In the rows, zero is written as 128.
Where one turn sends some rows of the set: a few examples, then the rows asked
K_666: [119 143 101 123 125 126 132 149 127 139 127 131  93 158 135 146 159 159
 171 115 132 106 126 134 137 143 139 105 124 142 112 135 104 129 135 156
 121 166 126 135 113 110 145 117 110  98 131 123 131]
K_5: [134 115 140 129 114 121 102 138 124 139 100 144 110 142 157 138 144 157
 123 108 111 105 147 113 108 120 134 121 125 163 136 147 117 118 142 149
 151 161 136 141 150 147 170 123 126  93  99 131 102]
K_627: [116 140 132 123 132 119 128 137 144 119 135 137  92 142 134 123 132 158
 163 134 106  93 122 124 130 158 121 125 144 116 122 152 113 149 139 157
 111 158 120 132 110  97 131 102 108 103 131 122 113]
K_720: [150  96 136 126 126 125 107 120 116 111 134 141 111 172 147 113 110 169
 129 116  82  96 139 109 120 138 152 134 121 140  96 152 114 121 160 141
 145 158 121 133 127  97 163 117 137 110  85 118 129]
K_113: [111 136 128  92  95 117 158 140 138 114  92 125  85 130 151 137  89 124
 131 135 138 121 130 150 127 120 159 121 121 127 159 132 122 138 138 140
 124 149 115 125 101 144 142 134 134 107 131 149  90]
K_3: [141 121 126 105 125 120 103 170 147 122 103 144  79 178 143 133  94 117
 131 103 128 100 118 143  90 141 125 108 148 137 112 158 105 146 171 142
 159 133 124 129 112 174 151 126 142 102 101 155 106]
K_642: [144 108 122 153 139 110 114 130 143 121 151 135 106 164 137 111  95 137
  98 125 161 110 148 116 100 124 115 105 130 132 118 143 114 156 148 109
 131 144 121 151 126 112 139 122 115 100  82 142 125]
K_968: [109 138 140 109 117 134 137 136 133 125 123 113 100 150 148 122  98 128
 137 130 122 106 126 129 113 150 139 133 125 121 152 136 109 111 127 157
 144 138 128 107  99 107 143 139  97  92 142 162 111]
K_190: [137 137 125  82 120 123 121 155 147 134 118 125  99 163 188 119 115 126
 147 127 101 128 120 158 146 113 176  99 136 118 122 149 109 128 143 145
 144 137 128  96 120 129 141 122 142 117 123 129 119]
K_717: [156 110 105 131 132 121 111 138 150 137 142 147 120 163 182 117  97 125
 115 123 153 124 141 140 123 109 147  89 112 112 123 164 114 153 137 127
 149 131 114 129 135 115 129 110 142 117  90 137 114]
K_201: [156 110 113 128 140 119 126 141 145 120 117 121  91 141 138 119  91 129
 123 125 119 100 133 101  84  93 106 142 134 103 133 124 105 131 138 122
 138 154 135 122 151 135 153 112 123  98  71 153 121]
K_515: [148 133 105  96 134 110 151 133 124 129 120 146  93 143 141 134 103 153
 133 149 109 131 147 119 130 157  98 134 123 117 149 142 126 146 143 142
 104 166 119 141  97 127 161 101 137 108 120 113 107]
K_767: [188 116 115 108 111 128 112 158 123 113 135 150 115 160 154 110  91 117
 102 149 134 111 131 121 114 116 134 107 139 119 153 174 121 125 154 137
 139 127 108 133 138 135 155 125 125 117  86 120 138]
K_419: [114 142 119 108 133 140 148 138 130 126 129 132 106 143 122 137 100 149
 163 136 115  95 119 131  99 136 122 122 145 123 154 134 122 133 153 161
 128 132 108 121 105  91 148 108 112  90 134 154 115]
K_959: [138 127 114  98 111 116 142 149 128 111 116 143  95 180 149 130 140 157
 152 122 124 101 105 134 133 149 164 116 132 148 107 148  98 105 134 156
 120 149 122 112 107 124 143 130  97  79 138 125 131]
K_775: [150 104  91 104 126 115 156 144 162  97 103 152 101 133 146 133 102 144
 121 129 134  99 150 126 131  87 160 118 137 128 130 138 108 141 137 114
 112 147 112 157 147 144 145 110 152  93  96 130 114]
K_240: [146 112 120 148 125 105 104 143 145 108 125 147  75 164 149 115 109 138
 103 116 146 110 122 119 129 121 154 109 141 136  92 130 120 131 135 114
 129 121 131 138 145 148 135 115 115 120  86 110 140]
K_112: [181 127 102 126 109 106 122 147 135 127 111 123  80 146 170 131 103 143
 102 112 131 119 121 106 134 111 148 120 124 104 119 155 124 142 142 116
 142 120 118 144 120 128 116 128 122 121  75 108 136]
K_459: [137 127 113  72 122  98 132 155 138 119 105 170  99 169 178 129 129 141
 145 136 124 128 130 133 119 127 150  98 127 167 139 121  99 149 144 133
 122 158 116 125 110 119 165 120 115 105 135  98 120]
K_187: [141 134 106  97 134 107 151 122 131 130 129 146  95 142 136 142 107 154
 143 152 112 133 140 122 134 152  97 130 132 122 145 141 124 146 146 142
 106 157 120 147  92 125 154 100 134 105 117 118 105]
K_701: [147 119 107 104 134  99 121 138 146 104 112 155  89 138 165 120  95 122
 125 140 121 111 148 103  98  96 134 122 123 129 159 112  99 156 129 109
 135 167 119 126 150 120 156 113 122 133  92 123 121]
K_825: [129  83 110  98 133 154 115 165 147 104 110 124  74 156 128 124  99 148
 125 142 103  91 140 127 111 130 117 137 167 135  92 134 104 131 143 131
 116 160 121 151  98 144 159 120 129 120 104 119 123]
K_7: [137 128 123  81 117 122 129 153 143 132 122 129  95 161 185 127 111 122
 151 129 108 126 115 157 144 120 178 107 139 115 119 149 107 121 137 150
 143 140 127  84 119 134 147 122 139 119 123 130 119]
K_981: [113 133 122  95 103 123 154 147 136 118  85 127  86 133 158 141  94 132
 125 136 135 121 140 151 126 119 162 127 119 128 157 131 125 141 134 135
 120 145 117 123 106 144 140 130 135 102 139 142  90]
K_593: [164  97  79 108 132 124 142 137 129 106 119 138 107 148 165 131  92 145
 105 134 137 135 164 112 133 107 128 123 113 125 140 111 124 110 118 111
 133 161 125 138 120 136 170 119 127 113  98 128 129]
K_494: [148 138 102  94 110 142 150 150 133 130 122 114  94 152 158 134  84 150
 141 140 110 116 116 127 118 120 135 140 114  84 138 155 128 143 155 147
 135 135  92 127  84 102 122 129 140 107 114 135 124]
K_667: [141 107 114 136 102 131 116 127 114 127 115 153  96 139 145 151 116 185
 130 114 130  92 134  99  90 115 122 146 103 156 133 140 120 130 155 149
 151 145  98 138 126 127 158 114 123  89 108 134 110]
K_702: [155  92  97 128 114 138 120 161 137 102 115 124  92 142 163 121 109 140
 121 107 160 105 134 120 116  87 140 122 113 123 110 104 110 105 126 125
 145 149 130 116 140 148 160 120 118 101  88 142 130]
K_574: [130 125 107  77 116  97 132 155 139 120 107 171  96 168 177 138 132 135
 153 139 130 130 120 131 127 132 151  96 131 163 134 119 105 140 143 135
 124 157 115 127 106 123 164 128 111 108 130 103 124]
K_58: [126  99 138 128 110 133 106 132 126 128 122 132 105 174 154 134 110 167
 115 127 103 100 139 121 101 100 181 128 131 158 115 148 104 125 153 130
 156 144  99 120 132  99 140 147 116 100 107 138 135]
K_2: [133 150 127  96 114 117 142 142 122 116  99 115  85 158 143 130 118 133
 157 104 102 109 110 129 126 146 160 115 136 133 135 125 112  98 142 155
 140 146 142  95 112 128 162 129 107  97 122 145 125]
K_427: [155 103 124 128 122 126 130 145 125  95 116 142 103 177 142 109  71 119
 100 132 148 101 114 121  90 126 148 125 123 122 118 141 136 115 141 124
 130 123 124 135 135 136 151 135 118 103  75 144 122]
K_67: [152 100  95 130 138 127 124 163 172 110 127 157 108 148 149 121 120 152
 133 113 138  95 138 104 109  90 122 112 154 128 106 127 106 137 145 126
 128 142 118 145 150 130 161 107 126  85  85 129 142]
K_495: [132 111 130 131 110 123 113 129 136 111  91 157 108 147 168 136 104 180
 132  90 101 107 135 111 106 120 139 126 138 141 127 136 151 128 153 145
 149 146 114 110 134 131 165 106 132  90  98 151  93]
K_57: [146 116 110 117 126 129  86 172 118 134 114 136  62 176 152 145 119 138
 131 117 140 114 117 132  93 135 100 118 142 141 105 140 115 146 150 139
 154 146 121 136 100 164 139 126 111 133  96 129 117]
K_719: [145 136 108  92 110 142 158 146 138 138 127 117 101 149 155 138  86 140
 143 139 115 117 114 125 114 125 133 145 122  86 136 155 121 150 150 149
 135 134  99 128  79  97 127 132 138 108 112 142 125]
K_490: [110  92 113 106 134 134 117 147 166 126 107 112  64 151 146 132  80 132
 121 121 111  97 141 123  98 125 133 139 138 136 104 117  72 144 144 112
 142 151 126 133  94 138 145 132 134 108 114 141 115]
K_349: [161 142 111  93 113 126 116 160 126 143 157 129 100 159 148 126 143 139
 143 151 116 120 140 131 134 125 121 106 126 126 137 164  83 141 155 150
 135 165 110 141 107 118 153 127 128 114 124 101 147]
K_638: [136 101 108 111 137 137 111 161 141 137 127 132  88 159 150 137  88 155
 125 100 148 107 124 144 103 136 101 112 147 138 107 142 130 137 171 138
 158 121 115 148  81 149 140 112 133 107 104 145 105]
K_562: [156 136 113  94 109 126 119 163 132 141 157 126 100 152 147 131 146 136
 148 147 123 116 137 130 141 129 124 110 141 125 132 163  87 144 155 147
 129 169 113 136 104 114 151 126 126 115 123 101 147]
K_652: [131  77 101 102 134 144 110 155 143 103 117 135  86 188 150 123  95 136
 131 137 123 105 145 140  97 131 131 121 138 144  89 126  81 131 141 121
 132 180 120 111 102 142 169 124 127 108 114 145 121]
K_822: [119 114 142 157 106 146 108 128 130 124 126 127  96 149 135 130 100 155
 112 128  94  97 156 115 124 128 163 147 123 121 113 157 121 119 138 148
 149 153 111 140 139 123 147 132 147 111 105 141 132]

K_574 -> K_7
K_494 -> K_515
K_666 -> K_959
And these:
K_112 -> K_593
K_642 -> K_67
K_652 -> K_3
K_667 -> K_720

